128 stands for zero in the data rows.
Here are some points, each followed by its number:
117,192,196,124,173,111,148,118,141,163,164,137,125,120,139,123,112,141,161,146,112,133 0
136,177,141,132,129,100,140,55,101,152,158,128,140,125,85,110,101,136,150,185,133,150 1
58,104,153,126,117,109,131,106,109,157,103,129,151,135,143,112,91,127,143,115,115,136 2
76,120,153,124,128,119,147,100,101,145,112,127,153,134,123,111,107,136,145,137,129,139 3
108,229,150,106,193,93,118,46,52,137,160,138,167,99,83,92,115,153,144,176,153,136 4
146,200,175,153,120,71,163,8,126,188,208,132,116,117,6,95,65,147,151,238,129,150 5
94,39,161,118,147,87,123,167,165,139,117,98,175,171,229,91,146,85,121,3,104,70 6
132,0,162,173,112,88,160,115,121,143,0,86,90,103,215,100,186,94,184,187,139,107 7
99,200,190,102,181,103,158,131,155,172,135,163,119,123,153,122,109,136,158,172,111,131 8
63,0,159,175,88,90,157,129,132,105,0,112,155,124,194,113,181,98,159,157,160,113 9
94,83,160,132,120,125,142,137,122,139,107,126,154,136,152,117,117,129,137,108,126,120 10
144,16,189,101,162,56,104,217,164,142,106,74,176,181,255,47,93,69,127,0,66,17 11
110,188,185,108,173,112,158,121,137,155,131,138,133,113,146,124,109,136,150,176,118,138 12
109,66,162,116,137,104,114,165,132,150,88,107,161,163,207,106,121,103,136,46,111,81 13
119,64,124,160,123,113,136,127,131,122,105,115,117,129,137,118,171,122,142,151,142,124 14
26,18,210,93,124,79,117,149,108,172,100,124,186,148,255,84,72,133,152,11,44,108 15
124,0,183,110,180,45,113,222,179,126,62,77,213,240,255,0,155,48,73,0,16,7 16
115,57,140,150,119,123,142,126,132,120,86,125,126,116,139,123,179,110,137,148,147,133 17
61,82,155,137,129,129,142,134,135,122,128,134,172,140,112,133,107,133,151,150,147,129 18
118,175,148,127,162,113,113,82,87,142,122,141,151,127,109,110,93,132,144,157,124,131 19
132,94,141,141,128,114,140,116,121,134,93,119,111,121,147,125,149,127,138,160,137,123 20
90,36,144,132,136,110,123,169,169,120,124,104,192,168,184,91,132,84,118,22,110,83 21
146,166,163,126,138,102,162,147,133,137,158,115,121,137,92,113,118,144,138,170,113,135 22
105,72,144,138,125,111,141,131,133,129,75,127,127,126,167,134,147,111,144,137,137,122 23
87,102,137,143,133,120,139,129,137,125,152,123,166,130,102,125,167,127,136,144,160,133 24
63,187,213,120,131,111,163,101,12,237,187,118,195,128,53,124,54,140,151,152,155,160 25
120,197,152,149,133,96,145,13,91,167,171,140,143,128,33,96,59,135,162,214,128,142 26
126,165,160,133,137,135,141,103,77,174,144,118,129,125,99,122,134,149,142,167,145,134 27
143,179,172,124,135,128,153,88,84,198,173,115,137,118,68,119,111,150,148,178,138,139 28
112,180,173,111,158,109,140,124,140,158,153,142,128,121,142,121,117,135,144,147,118,126 29
0,36,144,154,156,144,164,118,165,90,203,136,255,152,18,104,202,110,121,130,239,151 30
86,255,247,88,212,91,151,126,167,199,174,181,121,102,204,83,83,158,188,136,97,106 31
133,20,166,127,153,76,107,188,155,122,113,75,190,203,254,52,136,82,113,0,57,55 32
100,160,156,135,123,136,151,87,90,184,163,120,135,124,79,128,93,154,154,158,145,146 33
81,110,141,155,133,130,143,128,145,121,185,129,180,137,81,131,149,130,140,145,163,137 34
156,177,140,166,118,87,174,0,97,189,189,158,149,136,0,86,55,136,167,255,136,165 35
89,255,178,116,219,68,103,0,0,166,139,169,187,76,85,80,119,160,169,189,184,136 36
130,73,155,124,142,104,115,164,152,128,119,102,179,149,192,96,101,104,128,39,104,90 37
51,7,188,119,134,17,94,192,218,166,111,74,225,183,255,60,21,70,150,0,55,19 38
120,26,167,121,154,72,120,162,145,135,109,89,188,185,255,45,130,79,119,0,68,54 39
119,162,158,118,155,119,147,131,136,146,136,144,122,118,134,124,120,130,143,158,122,135 40
87,227,236,118,197,96,163,130,178,179,155,146,123,106,169,115,83,138,173,149,91,125 41
101,198,161,128,161,100,125,44,45,142,119,127,165,118,82,94,81,135,144,182,141,132 42
107,224,162,125,178,97,125,50,49,147,147,123,146,125,75,97,118,152,149,198,132,151 43
47,16,216,102,145,10,76,175,151,176,7,62,173,173,255,61,84,77,148,0,50,33 44
New points follow, each followed by the numbers of its three nearest points above by angle, nearest first.
59,86,115,142,140,129,143,116,127,104,187,123,193,144,73,121,176,134,126,120,172,137 30 24 34
190,106,158,161,143,101,149,80,130,168,109,108,87,115,133,91,142,106,170,200,135,112 20 7 35
94,114,174,141,157,122,160,128,116,132,118,131,163,131,123,116,138,144,159,185,159,117 18 24 3
158,151,170,137,124,70,161,176,128,126,168,97,134,144,85,90,104,139,144,155,91,118 22 5 0
133,124,142,130,137,115,142,116,115,148,116,123,122,120,143,127,162,127,138,157,130,125 20 7 17
99,49,191,132,127,102,136,138,124,144,92,111,157,114,232,107,92,107,164,90,96,111 15 10 44
120,109,173,125,129,110,127,130,113,137,127,118,170,119,200,100,65,135,147,81,101,105 15 37 38
93,53,182,121,120,122,116,118,76,166,98,113,191,147,255,74,101,118,148,19,71,125 15 13 39
16,35,182,131,119,111,142,124,113,146,77,125,198,160,157,129,116,123,142,105,134,121 10 2 18
57,50,171,121,124,113,140,133,117,151,86,122,158,152,172,112,119,127,118,91,116,131 10 15 2
171,222,185,147,116,40,167,0,124,220,252,130,149,87,0,93,0,145,168,255,125,156 5 35 26
138,108,157,158,105,81,150,163,142,116,115,93,111,140,107,101,105,124,150,155,100,109 22 7 38
138,135,148,135,114,94,155,154,130,137,165,103,129,141,100,109,126,128,141,154,111,127 22 5 28
110,219,229,130,167,92,175,107,150,179,173,130,118,121,139,109,115,146,172,170,89,141 0 29 41
109,179,142,120,153,114,127,88,89,138,143,134,147,129,102,117,113,136,142,171,124,137 43 4 42
56,137,160,143,128,130,138,112,72,177,145,130,161,124,100,132,78,139,142,129,147,144 25 33 3
135,115,177,134,114,84,171,166,111,148,132,84,127,158,127,85,124,124,136,131,88,125 22 16 11
166,0,178,164,144,100,145,118,129,169,34,67,97,108,169,95,183,114,186,150,155,95 7 20 14
102,141,154,125,131,129,139,122,107,155,146,125,147,122,115,132,103,140,134,141,142,131 25 33 28
20,106,167,160,131,96,157,125,167,111,205,111,226,148,28,138,162,136,139,172,177,145 34 24 30
65,149,168,142,130,127,149,103,80,191,151,130,133,135,83,132,127,158,154,166,168,136 33 27 25
19,64,160,128,107,111,141,92,84,164,57,129,187,161,167,101,108,136,141,108,128,147 2 10 3
147,153,178,161,118,73,160,144,134,136,175,92,120,137,48,89,87,151,149,170,119,121 22 5 35
183,119,226,149,118,27,178,210,167,137,178,60,152,150,114,51,81,144,171,120,53,104 22 11 38
135,129,153,133,142,133,143,125,100,156,110,111,132,125,123,128,118,134,154,155,143,126 27 28 33
9,92,154,176,139,103,173,121,179,96,255,125,255,151,0,138,120,121,143,159,199,142 34 30 24
125,67,131,143,127,125,133,125,125,128,72,116,106,119,159,114,164,120,148,152,141,115 7 20 17
141,154,160,128,123,97,147,126,122,138,152,110,127,137,97,101,98,137,135,154,110,129 22 5 28
145,67,142,150,124,109,142,121,119,140,67,114,118,113,155,122,141,117,161,143,125,105 7 20 23
145,224,209,139,157,143,165,73,35,255,196,109,143,121,62,114,65,152,153,212,159,138 28 27 33
177,155,202,120,122,6,165,196,125,145,216,80,133,136,102,53,80,136,165,159,69,115 22 0 29
96,155,133,146,129,98,130,61,110,147,141,136,143,133,83,105,56,134,148,168,125,137 26 35 1
127,176,149,130,146,115,126,88,78,145,133,129,138,116,100,115,125,140,137,168,138,135 43 42 4
105,115,198,128,117,95,128,129,107,139,156,115,194,132,191,91,29,144,157,86,115,121 15 38 2
113,213,198,132,171,136,181,108,70,231,154,103,128,101,95,140,138,150,189,225,175,137 27 28 33
149,70,154,160,110,111,145,134,133,145,81,98,116,112,143,117,97,112,152,161,115,108 7 20 23
129,101,178,135,133,109,130,130,136,146,118,120,153,132,179,113,59,128,150,120,111,103 38 15 44
141,135,154,141,103,87,154,156,133,137,161,99,117,139,90,102,115,140,133,148,104,133 22 5 28
74,134,143,129,128,132,133,114,107,145,134,132,152,130,114,130,107,139,139,144,143,138 3 25 33
69,70,170,123,120,116,137,133,134,149,94,122,154,144,171,127,113,117,136,98,115,122 10 15 44
53,109,207,119,150,113,157,113,102,181,145,131,179,128,217,97,107,139,143,91,100,126 15 10 2
115,191,156,132,156,105,118,54,50,148,122,128,148,116,92,107,101,142,147,175,138,137 42 43 19
186,181,225,161,104,36,208,144,138,179,237,54,111,151,0,82,83,151,147,233,97,150 22 5 28
54,47,183,121,127,112,133,120,95,155,76,121,185,159,215,96,80,128,132,44,69,129 15 10 44
136,110,158,159,112,79,149,162,153,133,174,95,154,135,91,111,106,129,140,125,109,130 22 34 38
91,93,149,135,128,126,135,128,131,126,117,127,161,127,128,120,120,141,141,139,150,126 18 10 3
120,97,146,146,123,107,142,133,137,144,111,115,120,128,137,124,108,120,154,151,125,110 7 20 23
84,132,154,121,129,127,138,109,91,149,115,129,162,126,121,120,72,138,141,126,132,138 3 2 25
110,136,183,106,146,140,153,93,80,167,100,123,144,124,167,124,31,117,181,154,131,103 3 19 2
